One turn moves every row onto another: examples first, then more rows asked
z_462: [  6   2   6  19   1  28   7  10  15  24  -7   4   0   7 -14  27 -11 -18
  15  -1  22  -6  16  -2  -5   6 -10  -3   6  14 -12  -9 -13]
z_778: [  0  10   6   3   9  24 -17  18  -1  29  -7 -10  -1 -10 -12  -1 -20 -13
   1  31  13 -10  19  17  -3   0   2   3  14  16 -15  11  -1]
z_712: [ -2  -6  -2   5  19  34  -3  21   1  14  -3   4  -3   8 -19  10  -2   2
   4  19   7 -17  19   0   7   1  -6  -4  13   9  -7   2 -13]
z_859: [ -5   3  24  16 -17  18  -6 -17  23  23 -14  -9 -17  13 -21  14 -25  -9
  -7   7   0 -13   7   6   2   4   6 -13   7  19   0 -10  -2]
z_330: [  0  -4   7  -1  -3  27   2   5  16   6   0  12 -18   7  -5  31  -8 -10
   1   9  10   0  -6  14  10  -7  -1 -17  10   0  12   8   6]
z_915: [ -2  -2  17 -18 -13   4 -11  20  -1  20 -10  -5   5  -3  -4   5 -20 -15
  -1   2 -10  -5  13  15  14   0 -12 -25  18  -1  -8   1 -19]
z_316: [ -9 -13  19  -7   0  18  -4  14   1  14 -10 -15 -12  17  -7   6 -21 -13
  -7   4  -4  13 -12  10   5 -11  -6  -7   2   0  -7   1  10]
z_847: [  5  -5  11  -1 -16  30  -6 -10  36  13  -7   2   3   0 -17  13 -13 -11
  16   5  23   2  18   7  12  -5 -19   1  12  10 -16   5  -4]
z_373: [  0  -1  10 -17 -14  11 -13  14   1  17 -13  -6   4  -7 -10   3 -23 -15
   0   0  -6  -3  15  13  18   5 -13 -25  17  -4  -4   9 -21]
z_119: [ -3   2  14 -12 -14   7 -12  17   3  21 -11  -7   7  -8  -5   6 -29 -18
   1   4  -8  -8  17  11  18   2 -15 -25  18  -1   2   7 -18]
z_8: [ -1   0  24  15 -16  14   0 -17  21  22 -15  -7 -16  13 -26  14 -25  -6
  -4   6   2 -12   8  10   0   3   3 -17   7  16   5  -7  -3]
z_418: [ 11  -4  20  10  -8  18  -5   8  22  -5  -5 -15   9   7 -16  -2 -28 -18
   2   4  -2 -13   8  32  22 -10  -3 -15  11   2  -4   9   0]
z_544: [ -9 -13   9   9   0  14  -8  -2  32  15   4   2  10   1 -13   7 -24 -12
  -1   6  17  13   3  -9  10 -10 -11 -22  13   6   3  12   6]
z_700: [  2  -4  30   7   1   6 -12   3  23  24 -12   6   0   9  -2  -5 -30  -9
 -14   6  10  10  10   8   5   4 -10 -29  21   8  -5   3 -18]
z_288: [ -5  13  17 -14  -5   6 -13  16  -6  34   6 -13   2   2 -11   5 -24 -22
 -13   9   1  -8  18   7   4   1 -10   4   8   3  -5   3   2]
z_825: [  9   4  11   6  -9  17  -8  10   2   8 -14   5  10  13  -6  22  -7  -5
  -1  17  -8 -23   7  18  12 -14  -1   3  25  -6   0   4   1]
z_580: [ -2   9  10   1   6  22 -12  17   1  26  -3   3   0  -5 -15   0 -17  -9
  -1  33  15 -16  16  18  -1  -1   5   9  15  13 -19  13   3]
z_225: [  6   7   6   5 -12  19 -15   8   3   5 -12   6  10  15  -4  21  -9  -6
  -5  15  -4 -25   7  15  13 -14  -3   1  20  -7   1   6   2]
z_315: [  9  -6  11  17   1  23   8  13  14  22  -2   5   0   7 -12  24  -9 -20
   9  -3  25  -7  15   1  -1  12  -6  -3   6  16 -13 -13 -12]
z_428: [ -5  -1  28   6  -5  12 -13   1  23  28 -11   4  -1   7   0  -9 -27 -13
  -9   6   5  10   9   3   8   3 -10 -32  18   9   1   5 -18]
z_25: [  4   0  10  10 -13  24  -3   5  17  -5  -3  -9 -13  12   0  -6 -22  -6
  15  30  22  -9  10  21   7  -6  -4  -3   1   8  -6  -3 -15]
z_676: [-11  -9  19  -5   1  17  -1  14   1  13 -10 -13 -10  20   0   8 -20 -12
  -8   3  -5  12  -8   6   3 -14  -9  -7  -1   6  -6   2  10]
z_450: [  5  -4  16  14  -9  20  -8   8  22  -9  -7 -12  10   4 -12  -2 -28 -20
   4   4  -6 -14  10  30  20 -12  -4 -13  11   7  -3  10   1]
z_141: [  8  -2   6  15   0  23   9   7  16  15  -2   8  -5  10 -18  23  -8 -15
  13  -1  24  -7  13   6   0   7 -13  -8   3  18 -13 -14 -18]
z_218: [ -3   2   5  -1  -2  25   0  10  16   3   1   8 -16   8  -4  34 -10 -12
   3   9   8   1  -6  10  14  -6   3 -18   8   1  10   6   7]
z_650: [-14 -15   8   6  -1  13  -1  -2  27  15   5   4  12   3 -20   6 -24  -4
  -5   5  18  10   8  -4  10  -7 -12 -21  14   7   5  14   8]
z_120: [  7  -7  11  10 -11  24  -2   1  13  -3  -2  -6 -10  11   0  -5 -23  -8
  15  31  27  -9   5  22   8  -2  -4  -1   2   8  -5  -3 -11]
z_396: [ -1  -6  -1  11  19  35   2  20   3  15   0  12  -8   7 -17  12  -8   0
   2  20  10 -19  14   5   0  -2  -8  -5  10  10 -14   3 -13]
z_621: [-11   2   8   8 -16  18  -4   4   3  24 -19 -13  -8   7   1  -2 -16 -10
   1  21  10  -5   9  33   0   8   7 -16  24   9  -2 -15   3]
z_38: [  0   0  -4  10  18  38  -3  25   5  20  -3   4  -4   7 -11  11  -1  -4
   1  18  11 -19  17   2   5  -3 -10  -2  12   8  -5   1 -12]
z_23: [  3  -1   9  17 -10  20   9  -3  -5  18   0  -8  -6  13 -11  12 -24 -14
  -5   5   1  -8   6   1 -16  -7  12  -4  -5   5 -18  11   0]
z_873: [  4  -2  11  -2 -15  24  -1  -8  39  12  -3   0   6   0 -21  17 -12 -12
  13   1  27   1   8   8  15  -7 -16  -6   9  12 -13   1  -4]
z_6: [-10   5   5   7 -16  16  -7   1   5  21 -22 -14  -8   7   6   1 -21 -10
   4  19  13  -7  11  29   0   8   6 -19  21  12  -6 -14   4]
z_36: [ -9  -5  30   6   0   9 -13   7  20  20 -11   5   6   7  -6 -10 -29  -9
  -9   6   2   8   6  12   4   1  -7 -34  21   6  -4   3 -17]
z_59: [  4  -1   9   4 -13  32  -5 -11  37  14   1  -4  10   4 -16  13 -15 -11
  16   6  24   0  18   3  13  -7 -18  -4  10  10 -13   1  -7]
z_348: [  6  -3  10  12  -7  20  13  -6  -8  18   1  -8  -6  16 -13  10 -22 -13
   0   6   1  -9   7   1 -12  -4  11  -2  -1   4 -20   9   2]
z_508: [-15 -12  14   4  -2  13  -6  -6  36  16   0   2   8   1 -23   1 -25  -8
  -6   3  16   8   0  -2   8  -9  -9 -21  16   4  -2  10   7]
z_787: [ -9   7  17 -12 -11   2  -8  20  -5  32   7 -12   4  -1 -16   5 -21 -18
 -16   8   8  -8  14   7   5   4  -6   7   9   1  -1   0   0]
z_855: [  1  10  14   1   9  22 -14  18   6  26  -6  -4  -5 -10 -13   0 -19 -10
   0  29  12  -7  22  20  -6   0   5   6  20  11 -18  12  -1]
z_205: [ -7   9  13 -17 -13   0  -9  17  -8  31   2  -9   1   0 -14   3 -17 -22
  -7  12   5 -12  15   9   4   3  -3   4  12   3 -10  -1   4]

z_650 turns into z_847
z_778 turns into z_288
And these:
z_36 turns into z_508
z_23 turns into z_225
z_330 turns into z_120

One turn moves every row onto another: examples first, then more rows asked
z_611: [  5   3  14   9  15   7  10   4   8  10  14  10 -19  11   1 -14 -17   1
   4  -9   5   1  -9  -8 -13  -6 -16  26 -10 -13  -8   6  21   0 -14]
z_771: [  3  18   5  31  -5   8   9 -18  18  -8  15  -2   2  14   9   7 -11   7
  19  -5   3 -11  -3 -21   2   3   7  -8 -18  -7  -6   1   9  -5  -3]
z_657: [ -7  22  -1  13  -5  18  16 -14  13  12   6  17 -14  -7  -2 -18 -14   0
  -2   6  -9   0   6 -21 -19  21   9  16 -13   7  -6  13  21  -8  13]
z_641: [  1  -6  16   9  -1   4   6   6   7  -5  21   2 -12 -11  -1  10   5 -15
   9  -3  -6  -3 -23 -15  -2  10 -10   2 -15 -15  13   5   8  24   1]
z_852: [  7   6  17  12  22   9   7  -1  10  11  16  20 -15   4   1 -14 -18   6
   3  -8   8  -2 -14  -8 -11   0 -13  20  -6  -9  -4   4  23  -1 -14]
z_113: [ 14  -1   1  11  -3   2  27 -17   9  -9   3   7 -16   3   7  -6  -1   0
  -3  12   2  -2   4 -15  -7  -8  -5  10 -13   9   8  28  17  10  -2]
z_793: [ -2   1   6  12  24  10  -5   5   8  14  15   7  -8  -6 -14  -7 -19 -17
   8   5   5  12  -3 -10 -16  25   1   8  -1 -22  16   0   4   7   4]
z_152: [  3  -9  15   4   3   5  10   7   1  -6  21  -5 -12  -4   5   7   5 -19
   3   1  -7  -1 -13 -13  -8  10 -10   3 -20 -13  13   6   7  26   3]
z_933: [-26  23  17   9   4  -4  17 -13  -1  16   6  13 -20   8  -4   3  -3   4
 -10  -1   0   4  -1  -5 -13  10   7  11 -14 -11   0   0   3   6  -4]
z_537: [  3   8  12  14  19   4   7   0  10   8  11  18 -16   8   4 -10 -22   7
   4 -12   5   0 -13  -9 -12  -5 -13  19  -9 -16  -3   3  21  -6 -13]
z_978: [  4   1   7   8 -13   2   5 -22  15   1   4   2  -8  -1  -8 -12   3 -16
   2  16   3   4  18   0 -11  12   1 -11   4   5  18  -1  -2  16  -6]
z_108: [ 15  -5  17   9 -22  16  -4  -5  18   2  10   3 -11  -4  -2 -23   2 -13
  12   0 -14 -12  -4 -13 -15  12 -11   7  -6   4  -5  -9  17   7  -5]
z_912: [ 14  -5  10   4 -19  16  -3  -2  24   6  10  -6 -11   0  -4 -22   4 -16
  11  -2 -12  -1  -3 -20 -16  13 -14   7  -8   3  -4   0  22   9  -5]
z_685: [ -3  18   3  24   3  14  12 -19  10   0  31   4   4  13   3 -11 -22   1
  18  -2   4 -16  11 -12 -18  14   8  -8  -9  -1  -7 -11   7   1   6]
z_519: [-28  16  19   3   9  -1  22 -11   0  15  14  10 -21   7  -1   2  -7   3
 -12  -5  -4   6   5  -8 -14   7   3   7 -17  -8   5   8   6  13  -3]
z_88: [ -5  22  -5  23  -2   0  10  -9  17 -10  25  -6  -8  19   2   6 -12   6
  13   0  17  -6   1  -7  -4  11  13   1 -11 -12   1 -11   3   9  -3]
z_213: [  4   5   5  12  21  14  -5   7   3   9  13   5  -9  -9 -10 -10 -19 -21
  11   9   3   7   0  -7 -15  26   4  12  -8 -20   7  -5   3   0   3]
z_237: [ 14   1   3  15  -4   3  21 -19  17 -12   3  15 -16  -6   6  -5  -3   5
  -1  11   2  -5  -3 -17  -3  -3  -2   5  -8  11  11  27  21  10  -1]
z_846: [  3   0   9   8  -9  -3   3 -21  16   4   2   5  -9   0 -11 -11   8  -9
   3  15   3   6  14  -8 -14  10   4  -9   6   4  21   3  -5  20  -6]
z_86: [  6   4   4  26  -4  14   4 -19  18  -8  23   3   2  16   9  -5 -25   0
  18  -4   1 -17   2 -11 -18  17   9 -14  -8   1  -2  -8  15  -2   0]
z_620: [-27  25  11   8   5  -3  22 -14   4  15  14  14 -17   8  -2   1  -5   7
 -13  -3   3   5   2  -5 -10   6   2   8 -12  -9   5   3   6  10  -2]
z_583: [ -3  15  -1  24  -7  16  11 -10   8  -2  36   2   4  14  -2   0 -17  -9
  18   2   9 -10   8  -8 -12  17   4  -5  -6  -7  -4 -11  -5   3  10]
z_431: [ 14   4  -3  18  -9  -1  22 -19  16 -13  -1  10 -11  -1   8  -4   0   4
  -1  12   0  -3   2 -18  -3  -6  -3   5 -10   7  13  23  16   7   1]
z_639: [ -2   5   6  12  25  14  -2   6   5  11  19   9  -6  -8 -10  -7 -24 -22
   9   3   3  10  -1  -6 -15  22  -3   4  -4 -21   9  -4   4   1   3]
z_394: [-11  18   0  15  -2  17  16 -18  18  17   6  16 -10  -5  -8 -18 -13   2
  -3   6  -7   5  10 -24 -13  22   4  12  -5   5   1  18  22  -2  15]
z_615: [  1   1  10   8  25  15  -6   8  10  12  13   1 -10  -4 -10  -8 -20 -22
   8   4  -1  16   5 -11 -16  19   0   5  -7 -17  10   2   1   1  -2]
z_772: [-10  22  -2  14  -2  16  17 -19  19  11   6  19  -9  -8  -3 -17 -15   1
  -1   4 -10   4  11 -23 -17  16   4   6  -9   8  -3  15  22  -6  13]
z_240: [  2  -2  11  10  -1   2   5   8   4  -3  21  -4  -7  -5   2   8   7 -17
   6  -1  -5  -2 -20 -12  -2  11 -12   3 -17 -21  14  -2   7  23   3]
z_818: [ -4  16 -10  23 -14   6  15 -18  12  -5  27  -5  -4  15  -4   4 -14  -6
  18   5  17  -8   6  -4  -6  15  13  -4  -7  -7   1  -4   0   4   4]
z_563: [  0  -2  14   3 -10   4   5 -21  14   6   1   0 -12   3  -7 -10   2 -15
   0  11  -2   9  21  -5 -15  11   4 -11  -1   7  16   6  -3  14 -10]
z_347: [ 14  -5  17   9 -16  19  -5  -8  21  10  14   3  -5  -5  -7 -24   5 -13
  12  -1  -9  -6  -4 -17 -11  18 -17   3  -1   2  -1  -4  21  11  -3]
z_105: [  7   4  17  15  18   4   8   0   3   7  10  16 -18   6   3 -11 -20   2
   4  -5   3  -7 -16  -5 -14  -6  -8  22 -11 -13  -6   1  16  -5 -15]
z_763: [ 14  -6  13   9 -18  14  -7  -6  23   3  11   2  -5  -5  -2 -22   2 -14
  16  -5 -12  -6  -6 -16 -15  13 -16  -1  -4  -1  -1  -8  20   9  -5]
z_35: [  6   4   9   9 -12   2   3 -19  13   0  -3   5 -11   2  -8 -12   5 -13
   0  20   3   4  20  -2 -13  15   7  -4   3   5  13  -1  -6  11  -6]
z_695: [-26  22  17   8   6  -4  19 -13   4  16  13  18 -18   4  -6   4  -2   9
  -8  -6   1   5  -3 -12 -11   3   1   8 -10  -8   5   8   2  12  -4]
z_941: [  6  20   1  24  -6   4   4  -9  20 -11  22  -7   1  20   9   9  -1   4
  14  -2  10  -6  -8 -15  -5   8   7  -8 -15  -8  -2  -9   3   5  -6]
z_899: [ 13   3   2  19  -4   0  22 -17  10 -14  -4  12 -15  -1  10  -1  -2   2
  -5  16  -4  -7  -2 -16  -8  -5   4   7 -13   9   9  22  12   6   2]
z_666: [ -7  19  -2  10   4  16  14 -12  20  15   3   8 -13  -4  -5 -18 -14  -2
  -1   4  -9  10  12 -27 -18  16   6  12 -13   6  -3  20  22  -5   9]
z_962: [  2   6   9  32   0  14   4  -9  21 -11  20   4  -2  15   9   5 -27   4
  19  -8  -1 -13  -1 -15  -3  10   5  -7 -12  -9  -3  -5  12  -7  -1]
z_991: [ -1  -3  16  12  -3   1   4   7   2  -7  13  -4 -13  -7   2   9   7 -18
   5   3 -11  -6 -18 -14  -5  14  -4   4 -19 -17  10  -3   4  22   4]

z_615 turns into z_611
z_852 turns into z_695
And these:
z_537 turns into z_620
z_213 turns into z_105
z_818 turns into z_86

